[ 73 -13  23 -43 -60 -41   0] -13
[ 20 -62   9  48  73] -62
[-22  16 -23 -75  26] 16
[13 -3 20 11 74] -3
[ 17  -8  59 -61] -8
[  7   6 -20  56] 6
---
[[ 40  39   6  41 -69 -12]
 [ -7  67  22  26  27 -11]
 [ 72  25   5  37  36  -7]] result: 40

[[-14  22 -31  10  27  38]
 [ -9 -66  -3  56  16 -36]
 [  9 -51   7 -57 -15  68]] result: -14

[[-61  -6  46  73]
 [ 65 -54  33  66]
 [ 46  44 -50  29]] result: -61

[[ 11  -3  -9  43  22   3]
 [ 41  11   8  40   0 -55]
 [ 21  -2  -4  -4  13  19]] result: 11

[[-25 -13   8  -3 -19  14 -59]
 [ 74 -37  20   3  -4 -35  10]
 [ 21 -17  17  -1  11 -25  -5]] result: -25

[[-42  42   6  33]
 [-52  50  36  21]
 [ 63  22  49   7]] result: -42

[[ 28 -76  52  59  10  68]
 [ 48 -38 -67  38  40  33]
 [ 15 -36 -20  18   8  22]] result: 28

[[-26 -67  -8 -16 -26]
 [-33 -28  14   0 -48]
 [-17 -28  21  -8 -15]] result: -26
---
[[ 23  18  18   5 -27]
 [ 76  40 -37  -4   7]] Answer: 23

[[-12 -20  -5 -16  -4]
 [-65  -5  -7 -45   6]] Answer: -12

[[-49 -12  76  -4  -4   5   7]
 [  3 -20  16 -27   4   8 -20]] Answer: -49

[[ 12 -21 -34 -23]
 [ 44  -3  66 -24]] Answer: 12

[[-23   1  34 -17 -46  56]
 [-40  -3 -32 -22  29   9]] Answer: -23

[[-18   2  35 -19 -34  22 -17]
 [ 12 -35  21  54 -57  -7 -14]] Answer: -18

[[ 55 -43 -11  44 -58 -53  26]
 [ 53 -59  27  51 -52 -47  22]] Answer: 55

[[-10  49   5   2   1  46]
 [-22 -11  15  24  56 -15]] Answer: -10

[[ 58  33 -73 -15]
 [-48 -13  65   2]] Answer: 58

[[ 15  31  70  35 -36]
 [ 40 -76  31  11 -15]] Answer: 15
---
-1.776  -1.039  -1.631  -1.042
 1.021  -1.020  -0.022  -1.052
 0.281  -1.159   1.914  -1.181
: 1.914, -1.776

 12.5  -12.4  -21.5  -24.8  -19.9  -15.9  -15.9
 -5.1  -10.2  -10.0  -17.3  -15.1   -5.2  -18.6
 -0.2  -14.6  -13.7  -14.3  -13.1  -10.3  -12.1
: 12.5, -24.8

-0.171   0.075   0.090  -0.089  -0.123  -0.202   0.106
 0.046  -0.154  -0.146  -0.016   0.033   0.105  -0.210
-0.160   0.121   0.089  -0.073  -0.093  -0.187   0.127
: 0.127, -0.210

 0.017   0.156   0.004   0.045
 0.020   0.010   0.028  -0.135
 0.019   0.062   0.047  -0.119
: 0.156, -0.135

 0.576  -1.597   1.144  -0.250   1.186  -0.774   1.626
 0.452   1.072   2.311   0.880  -1.756   1.076  -0.097
: 2.311, -1.756

-14.05    3.03    8.13   14.77: 14.77, -14.05

 1.862  -1.637  -0.419   0.390  -0.241: 1.862, -1.637

 0.446   1.389   0.521  -0.045   0.024  -1.179: 1.389, -1.179

 0.00  -0.19   0.13   0.09   0.06: 0.13, -0.19

 -3.511   14.737    1.993   -6.759
 10.248  -18.064  -20.040    2.074
-12.858    5.032    0.991  -13.329
: 14.737, -20.040
---
[ -1.305   1.770  10.721   3.297 -15.901  15.505 -17.324] result: 15.505

[[-105.16 -185.87 -186.33  -14.90]
 [ -21.78   -9.90 -116.85 -224.04]
 [ -83.57  115.81  -88.06   -8.07]] result: -186.33

[ 0.175 -0.011 -0.112 -0.173] result: -0.112

[ -8.54 -12.99  15.08   4.64  -0.44  -3.07   7.10] result: -3.07

[-0.094 -0.090 -0.082 -0.128  0.181 -0.144] result: 0.181

[-1.4 -0.8 -0.4  0.4 -1.9  0.5  1.1] result: 0.5

[-18.8  -8.3  17.4  -7.0   1.2] result: -7.0

[ 0.432 -1.770 -1.966  1.954  0.928 -0.430] result: 0.928

[-0.6  1.1  0.0 -1.4 -0.1 -1.1  0.4] result: -1.1
---
Input: [ -5  -1  25 -64]
Output: -1
Input: [ 32 -20 -73 -54  51 -41  14]
Output: 51
Input: [-71 -75  49  63 -70   2 -10]
Output: -70
Input: [ -5 -59 -11 -26]
Output: -59
Input: [  4 -73   1 -52  24  70 -19]
Output: 24
Input: [-21 -53 -21 -71]
Output: -53
---
[[-14, 8, -4, 1, 10, 1, 9], [37, 10, 64, 19, -64, 57, -41]] result: 64
[[35, -28, -6, 69], [15, -24, 30, 66]] result: 30
[[-27, -17, -13, -26, 12, -38, -12], [1, -20, -19, -65, 11, -21, -8]] result: -19
[[-30, -1, -20, 30, 19], [-77, -1, -65, 4, 35]] result: -65
[[-75, 2, -77, -34, -60, -7], [-33, -12, -56, -56, -64, 29]] result: -56
[[-35, 28, 54, -17, 18, -5, 63], [23, 17, -51, 0, 39, -29, 5]] result: -51
[[-9, -4, -67, 46, 28, -38, 70], [19, -64, -37, -10, 31, 10, -52]] result: -37
---
array([ 20,   0, -24,  68,  51,  47,  29]) >> 68, 68

array([[-43, -53, -41, -39, -29],
       [-51, -36, -65, -51, -21],
       [ 28,  45,  31,  36,  25]]) >> -65, 45

array([ 49, -33,  10,  18,   6, -18, -61]) >> 18, 49

array([  2,  -7,   5, -21, -52,  -5, -57]) >> -21, 5

array([ 69, -39,  28,  -8,  31]) >> 28, 69

array([-73, -32,   8,  -6,  -4,   4,  38]) >> -6, 38

array([ 69, -72,  21, -28,  13,  41,  30]) >> -28, 69
---
[ 32 -11  54 -54   3] gives 54, -54

[[ 0  0 -4  0]
 [63 13  1  1]] gives 63, -4

[[ -3 -16  71   1]
 [ 12 -16  33 -48]
 [-63 -44  -6   1]] gives 71, -63

[63 70 -8 16] gives 70, -8

[-53 -14  76  26  59] gives 76, -53

[[ 33 -72   2 -10   9  15  49]
 [-20  23 -55 -41   5  18  14]] gives 49, -72

[-19  43  56 -36  -1   6] gives 56, -36

[[ 17  29  23  10  70  12 -53]
 [  8   4  -2   0   2  -2  -1]] gives 70, -53
---
[-15  56  57 -48   7   3   4] 3

[-14 -67 -70 -65 -10 -46] -65

[ 30 -21  58   8   0] 8

[  4 -67  16  -3] 4

[-20  35  73  29 -52 -66  -2] -20

[ 68   3 -40 -14   6 -69 -45] -40

[[ 53  10 -51  57 -24  32]
 [ 68  14 -62  42 -36  26]
 [ 43  12 -52  66 -25  30]] -51

[-58  -6  -2   0 -35 -74] -35

[ 58  60 -67 -17] 58

[ 51 -36 -22 -19  65  11  25] -19
---
[[ 35 -29 -59  -9]
 [ 52  12  60  32]
 [ 33  19  24  19]] >> 12

[[  1 -62 -18  -6  12 -56]
 [ 20  36   5   4  50   7]
 [ 21 -50 -14  57 -54  27]] >> 36

[[ 14   9  41 -41]
 [ -4  -6 -69  26]
 [ 23  22  11 -37]] >> -6

[[-30  27  62  64 -44 -65 -31]
 [-16   2  56  64 -30 -59  -1]
 [-17  56 -25 -47  11  21 -55]] >> 2

[[ 10  58 -12  72 -19  -6]
 [ -1  -2  24  14 -14 -26]
 [-35  -2 -16  36 -10  14]] >> -2

[[  2 -23 -20 -18  19  -6]
 [-56 -15  40  32 -45  43]
 [  8  16  21 -30 -26 -15]] >> -15

[[ 22  12 -34  36 -17  12]
 [ 11  -3  10 -56  -1 -15]
 [ 14  -8  14 -51   5  -6]] >> -3
